In the data rows, 128 means zero.
Here are some numbered points:
[097 150 146 146 159 136 134 152 093 090 137 167 110 112 115 122 118 146 167
 109 123 156 085 145 104 148 132 094 164 128 171 133 129 168 145 117 139 157
 119 117 090 092 135 159 114 110 113 121 144 117] 0
[124 129 147 085 138 128 119 127 103 105 138 143 134 103 124 119 129 142 149
 127 140 149 116 093 087 114 123 136 134 116 171 139 087 150 146 117 109 109
 140 138 135 116 131 169 098 132 136 129 112 096] 1
[135 146 124 121 105 128 141 133 090 100 126 094 119 111 107 176 175 114 129
 153 112 114 116 108 110 117 127 129 134 110 137 144 087 151 121 116 095 119
 124 131 135 112 147 125 134 110 129 160 118 118] 2
[142 151 122 146 098 178 144 162 129 164 098 098 114 141 094 104 120 099 099
 107 088 126 163 139 138 117 087 178 141 140 087 147 099 102 118 125 119 138
 111 092 105 125 127 134 113 089 124 139 089 141] 3
[143 114 095 109 119 101 123 106 148 167 140 102 160 166 153 154 145 115 124
 109 110 112 135 099 142 094 126 141 143 128 134 138 131 155 113 161 120 115
 129 122 101 102 151 124 157 153 142 116 135 128] 4
[163 121 108 130 144 116 114 140 137 146 171 171 127 086 155 106 146 112 137
 103 125 141 132 132 120 119 133 140 135 118 134 151 099 144 163 147 104 160
 156 140 125 104 115 127 122 099 111 130 152 148] 5
[085 143 178 157 156 145 136 178 108 110 094 150 144 131 143 109 085 133 177
 085 137 106 085 163 146 128 121 136 123 105 120 113 123 149 095 092 125 159
 162 174 151 086 167 166 115 085 124 111 147 113] 6
[118 125 137 160 146 148 120 093 162 139 125 086 129 102 131 117 124 163 142
 140 159 119 107 118 123 146 087 152 131 118 099 158 128 128 119 138 119 118
 132 165 141 131 109 115 134 150 090 139 091 126] 7
[128 112 123 131 155 118 122 086 118 086 169 131 118 111 165 177 159 101 143
 175 108 178 119 085 131 174 136 121 121 149 136 084 171 137 177 121 087 131
 110 133 133 154 161 110 135 085 126 140 175 114] 8
[085 153 132 159 123 087 167 178 177 164 164 125 178 128 137 085 116 137 109
 157 125 137 115 151 112 086 087 086 117 104 175 157 087 106 140 126 145 099
 144 131 166 127 114 116 085 133 178 117 128 107] 9
[155 108 102 124 134 145 124 092 166 143 137 110 093 158 135 138 163 136 119
 098 118 103 136 103 171 118 142 122 104 163 148 141 132 141 098 127 168 148
 109 141 162 139 085 107 159 129 114 088 150 145] 10
[111 126 136 114 117 125 108 114 098 112 102 113 126 119 124 152 165 118 143
 121 130 109 122 153 086 131 109 116 122 126 160 136 106 143 105 115 098 129
 144 129 148 091 128 118 118 112 109 132 099 122] 11
[085 086 137 137 137 097 149 126 147 178 166 128 173 121 108 085 104 147 106
 132 178 123 106 173 103 086 090 086 135 120 155 168 087 163 171 137 138 128
 146 106 157 156 114 112 085 145 141 124 137 130] 12
[113 178 132 164 086 178 125 158 142 108 085 086 114 178 089 114 085 151 085
 120 086 100 157 150 178 148 179 178 161 157 085 123 129 085 153 179 179 103
 112 087 097 171 086 122 161 086 095 130 153 175] 13
[149 103 118 150 128 116 130 146 127 099 135 086 141 110 127 109 120 163 112
 134 114 139 092 151 136 149 156 138 121 119 115 127 110 114 122 157 114 157
 127 124 121 121 129 112 125 120 142 118 102 124] 14
[140 086 120 129 148 114 130 098 124 086 166 139 116 121 178 146 156 146 116
 132 107 178 148 117 165 171 122 128 097 146 113 084 129 134 148 120 115 145
 092 131 135 145 172 156 129 085 161 133 168 105] 15
[127 110 106 116 093 134 167 112 136 128 160 142 107 146 116 085 161 112 126
 128 140 142 158 116 113 130 142 149 153 166 145 144 158 131 154 127 103 127
 121 095 143 108 125 121 119 117 134 123 096 125] 16
[085 135 140 108 116 106 111 168 159 173 153 105 178 134 151 085 123 111 119
 130 154 132 120 171 108 109 103 086 122 087 169 160 120 168 139 138 125 111
 158 123 175 171 119 100 085 096 178 140 131 125] 17
[117 139 128 144 136 100 178 131 175 139 151 093 162 156 159 143 121 100 131
 141 116 129 148 145 153 098 142 151 116 120 123 134 107 102 096 126 116 118
 147 137 128 137 153 116 139 085 138 138 108 157] 18
[133 139 144 135 140 172 095 140 106 154 122 086 089 136 090 116 112 119 094
 126 118 144 140 144 148 123 099 136 128 118 085 151 090 107 088 127 143 163
 115 093 088 120 133 124 097 124 115 099 129 159] 19
[161 139 107 085 096 120 170 125 144 141 136 111 140 108 124 139 098 087 136
 119 127 172 148 162 120 106 104 163 150 115 106 109 087 108 131 140 144 097
 136 113 092 119 152 168 107 151 136 148 088 124] 20
[100 163 130 129 086 178 122 157 156 130 096 115 088 178 107 134 117 134 085
 127 086 086 170 137 178 096 179 164 177 178 085 126 175 099 161 179 179 087
 129 087 096 176 085 144 117 102 091 144 138 126] 21
[146 112 111 126 104 147 178 130 135 111 096 123 174 146 087 134 125 086 143
 085 132 149 168 092 132 105 087 136 095 138 095 132 093 085 138 135 125 121
 144 130 086 166 140 177 087 150 131 143 086 169] 22
[085 178 178 146 178 174 107 173 130 086 085 178 134 118 176 140 092 177 166
 085 123 086 085 156 168 160 130 113 119 136 104 097 162 154 108 094 130 157
 174 179 164 092 115 150 085 085 124 085 177 085] 23
[139 111 128 133 137 087 120 112 122 129 118 140 124 122 150 110 129 131 133
 117 134 141 123 148 107 143 142 113 104 116 134 126 108 135 112 118 103 128
 139 119 128 109 115 150 123 159 101 143 114 115] 24
[085 162 163 127 113 099 178 138 147 178 150 120 175 131 099 093 109 118 111
 118 146 119 143 155 101 101 115 108 136 101 159 144 088 153 132 136 119 090
 169 115 142 146 136 116 103 114 162 114 132 144] 25
[154 106 144 135 127 112 118 150 140 126 116 151 125 104 114 100 121 123 105
 138 129 143 114 127 098 139 122 134 140 087 135 137 139 150 098 137 126 119
 136 129 119 090 130 135 121 137 146 136 122 097] 26
[129 178 142 137 095 178 155 129 130 119 104 113 102 175 099 144 127 145 085
 136 089 086 165 097 149 139 179 178 177 178 085 115 178 085 151 179 179 086
 110 088 098 178 085 109 141 132 113 161 154 111] 27
[104 141 149 139 089 096 146 121 169 175 124 100 173 141 104 118 106 102 125
 107 159 118 136 154 111 086 092 086 103 087 165 165 114 157 142 141 112 119
 146 138 160 157 094 106 085 142 178 124 137 131] 28
[136 104 150 131 123 092 142 137 117 100 142 164 114 118 129 142 114 105 125
 129 131 149 125 139 127 154 112 119 140 143 145 112 130 122 115 113 099 117
 120 131 121 120 130 141 134 149 125 123 127 119] 29
[116 088 118 176 116 102 114 093 126 136 139 147 178 116 134 094 121 141 104
 157 178 134 145 126 126 115 102 111 139 139 150 164 104 118 178 119 121 168
 159 117 141 134 106 117 103 177 089 091 144 145] 30
New points follow, each followed by the numbers of its five nearest points above, looking only along the 4 directions in which the numbered points spread most, smallest number first.
[138 086 132 132 121 112 105 106 116 135 151 178 149 132 095 131 123 130 123
 137 161 126 106 094 103 095 138 125 134 132 122 133 136 130 157 129 116 133
 146 152 110 151 095 132 128 146 101 125 131 137] 4 5 7 14 16
[085 167 167 125 164 135 140 162 115 117 093 134 125 108 171 121 126 163 171
 085 097 094 085 125 143 129 113 121 110 126 107 086 149 150 103 088 090 178
 154 179 178 089 144 140 085 114 121 085 154 085] 0 6 11 23 26
[131 109 086 096 122 140 151 098 135 172 135 144 087 154 145 177 176 177 117
 097 105 114 128 085 150 119 130 130 098 144 130 147 158 145 086 088 179 167
 086 136 130 164 085 097 177 102 122 131 157 117] 4 10 14 15 16
[141 123 105 158 113 113 115 145 117 155 108 109 137 132 137 121 157 111 134
 107 111 129 136 124 090 159 149 121 129 115 121 126 120 127 111 107 125 136
 131 113 120 131 146 135 133 177 154 138 109 113] 2 7 14 24 26
[158 091 123 150 117 096 139 132 139 131 095 140 133 095 128 120 133 102 125
 117 127 153 133 104 144 105 105 117 131 093 094 135 097 101 113 123 160 105
 120 130 105 139 169 149 120 136 131 088 102 119] 2 11 18 20 26
[138 108 108 127 146 124 103 086 086 086 163 109 120 159 178 146 140 131 131
 165 157 170 134 101 129 169 112 131 130 087 125 084 128 148 155 111 101 106
 114 149 160 133 150 117 137 099 131 124 177 103] 5 8 15 24 29
[122 106 139 127 129 144 111 148 113 126 116 112 126 161 108 117 123 126 104
 137 123 133 141 110 103 149 131 178 108 125 092 153 115 086 125 138 141 142
 110 131 091 096 117 109 095 144 103 142 134 164] 2 7 14 18 19
[140 118 086 085 086 169 088 109 146 134 150 086 178 086 122 120 085 116 099
 121 178 123 144 119 147 116 103 098 085 178 145 143 178 101 158 130 114 146
 107 148 086 161 139 161 170 151 178 175 087 147] 2 4 7 16 18
[128 143 150 163 141 095 134 113 088 130 125 157 131 128 111 126 114 142 145
 132 142 135 139 126 105 128 100 132 146 152 118 138 106 155 132 146 135 159
 118 105 093 144 136 132 127 120 105 160 159 155] 5 7 14 26 29
[160 118 086 122 145 115 107 107 164 123 134 129 116 153 125 137 162 150 136
 133 124 121 118 132 173 156 154 107 106 147 138 140 152 163 114 116 140 114
 120 136 130 174 130 116 136 151 127 133 123 099] 4 5 10 14 16
[147 119 101 158 163 137 139 086 166 178 128 145 087 158 137 151 177 155 110
 111 130 105 158 085 131 140 121 146 092 165 156 138 135 122 101 103 174 147
 086 155 099 150 085 086 146 131 121 131 153 128] 4 7 10 14 16
[155 091 117 172 166 088 113 096 117 087 092 146 142 106 130 111 130 106 125
 139 131 141 112 118 109 125 143 118 155 157 126 169 109 162 151 151 106 112
 142 128 138 130 107 133 133 124 097 137 157 137] 5 7 14 24 29
[115 131 153 085 105 155 086 146 102 145 114 129 104 117 091 112 160 114 117
 122 117 124 138 111 138 130 127 158 099 127 103 140 109 104 111 133 127 102
 135 125 104 121 092 123 111 142 117 166 116 147] 3 7 14 18 19
[133 086 110 128 086 118 173 128 121 116 134 120 119 121 095 143 126 086 154
 099 135 151 117 104 113 099 087 100 144 126 085 127 114 087 086 102 123 136
 114 104 086 133 164 150 111 159 099 177 086 127] 2 18 19 20 22
[120 161 147 128 095 114 097 113 103 120 124 117 087 177 138 164 117 093 091
 155 086 086 162 119 160 147 179 140 177 125 135 084 175 119 161 179 162 086
 111 098 113 163 116 116 106 145 095 131 130 111] 10 13 16 21 27
[157 110 086 140 123 113 115 103 155 117 136 128 094 158 136 140 152 159 148
 111 098 112 151 153 162 119 127 102 085 138 116 142 131 103 129 117 118 110
 086 120 127 126 157 116 139 144 154 104 109 113] 4 10 14 16 29
[124 178 127 138 090 178 141 145 094 137 085 105 132 121 137 157 108 133 107
 107 096 122 119 167 138 093 122 131 177 146 086 126 108 085 113 146 158 109
 089 117 086 118 133 086 156 105 123 126 134 141] 3 7 14 18 19
[173 119 102 147 152 177 155 092 155 160 125 141 111 143 122 146 158 142 128
 101 114 099 147 085 142 129 131 106 085 170 141 121 152 142 087 088 161 150
 086 141 109 150 085 086 176 133 105 092 159 146] 4 7 10 14 16
[149 131 139 141 157 106 086 134 107 106 144 171 119 089 116 123 139 113 147
 111 117 153 111 108 124 157 105 117 135 127 133 150 128 147 136 163 148 145
 126 120 087 092 121 142 114 128 087 143 131 159] 2 11 14 24 29
[093 158 169 128 108 133 112 153 086 137 136 114 126 167 123 144 145 114 111
 174 101 091 148 136 133 164 170 143 157 153 112 090 167 170 117 178 132 088
 153 121 127 165 145 123 131 141 113 128 151 142] 7 10 14 16 18
[177 100 133 111 129 114 105 124 131 107 112 107 114 113 109 098 160 123 136
 129 125 149 105 125 099 090 114 119 143 093 125 127 107 133 111 121 116 102
 107 129 112 111 126 141 116 124 133 151 123 139] 2 11 24 26 29
[117 088 149 116 145 123 160 122 112 109 132 156 101 120 128 096 115 115 106
 136 138 120 117 128 109 137 146 095 140 160 148 128 115 128 155 137 123 101
 138 102 133 122 161 136 112 136 138 120 134 128] 5 7 14 24 29
[117 133 156 124 133 113 088 128 098 097 166 178 124 111 145 121 104 130 177
 107 093 153 104 135 119 163 138 151 156 136 137 126 121 147 149 129 102 168
 116 126 099 122 168 151 120 091 100 105 167 127] 0 5 11 24 29
[137 090 114 139 138 098 125 119 104 107 145 178 161 115 134 098 139 127 138
 168 140 127 123 113 117 111 129 141 142 166 113 158 117 160 170 136 114 126
 147 141 130 144 114 154 094 142 099 104 133 177] 5 7 14 24 29
[156 125 100 145 160 122 170 108 137 116 131 116 087 158 169 157 167 173 119
 129 117 128 166 085 157 158 153 129 107 139 143 148 166 128 086 110 168 139
 119 143 131 161 104 096 155 131 148 085 161 102] 8 10 14 15 16
[135 133 150 140 157 102 102 141 114 101 126 151 135 115 161 151 114 134 142
 127 149 147 130 175 125 147 124 112 166 176 139 137 099 157 128 135 138 148
 127 128 110 134 112 117 117 136 091 147 118 140] 5 7 14 26 29
[145 106 086 136 127 100 116 092 156 144 152 117 107 148 118 152 150 177 121
 085 118 126 153 101 158 143 146 106 099 138 143 137 140 110 111 088 155 149
 124 153 159 162 092 135 131 135 123 140 131 108] 4 5 10 14 16
[139 128 128 110 133 113 115 140 124 108 127 126 118 131 142 131 139 135 119
 139 138 125 110 177 111 120 141 101 138 089 125 142 142 127 102 131 111 113
 104 111 132 114 138 120 148 141 101 145 132 104] 5 7 14 26 29
[158 126 113 085 125 119 125 116 104 120 140 119 120 086 134 145 123 153 143
 148 110 113 111 143 086 134 122 104 115 116 125 138 116 099 088 141 131 141
 155 132 163 129 160 141 135 134 136 129 132 137] 5 11 24 26 29
[177 146 094 137 145 153 166 086 177 150 138 096 087 146 121 147 177 165 123
 096 113 093 176 085 161 125 131 144 096 150 134 112 148 116 086 093 179 169
 086 132 145 141 089 086 159 135 098 118 162 153] 4 7 10 14 16
[156 086 129 149 157 115 101 150 118 126 157 178 178 133 127 108 133 134 114
 165 146 143 117 091 139 115 117 123 136 158 122 140 097 116 178 134 133 161
 140 134 136 127 131 136 106 130 122 126 159 147] 5 7 14 24 29
[139 158 128 159 138 170 112 156 129 141 122 116 118 160 111 102 107 140 109
 099 119 129 139 130 136 122 145 171 126 113 093 150 117 106 114 123 129 134
 132 142 121 137 127 111 119 166 101 139 118 157] 3 7 14 18 19
[120 099 135 097 143 155 120 100 102 134 149 133 104 161 177 114 108 141 128
 166 118 130 141 112 125 128 145 151 132 103 109 085 150 169 126 126 125 086
 134 131 110 128 144 099 108 089 174 107 141 114] 5 7 10 14 29
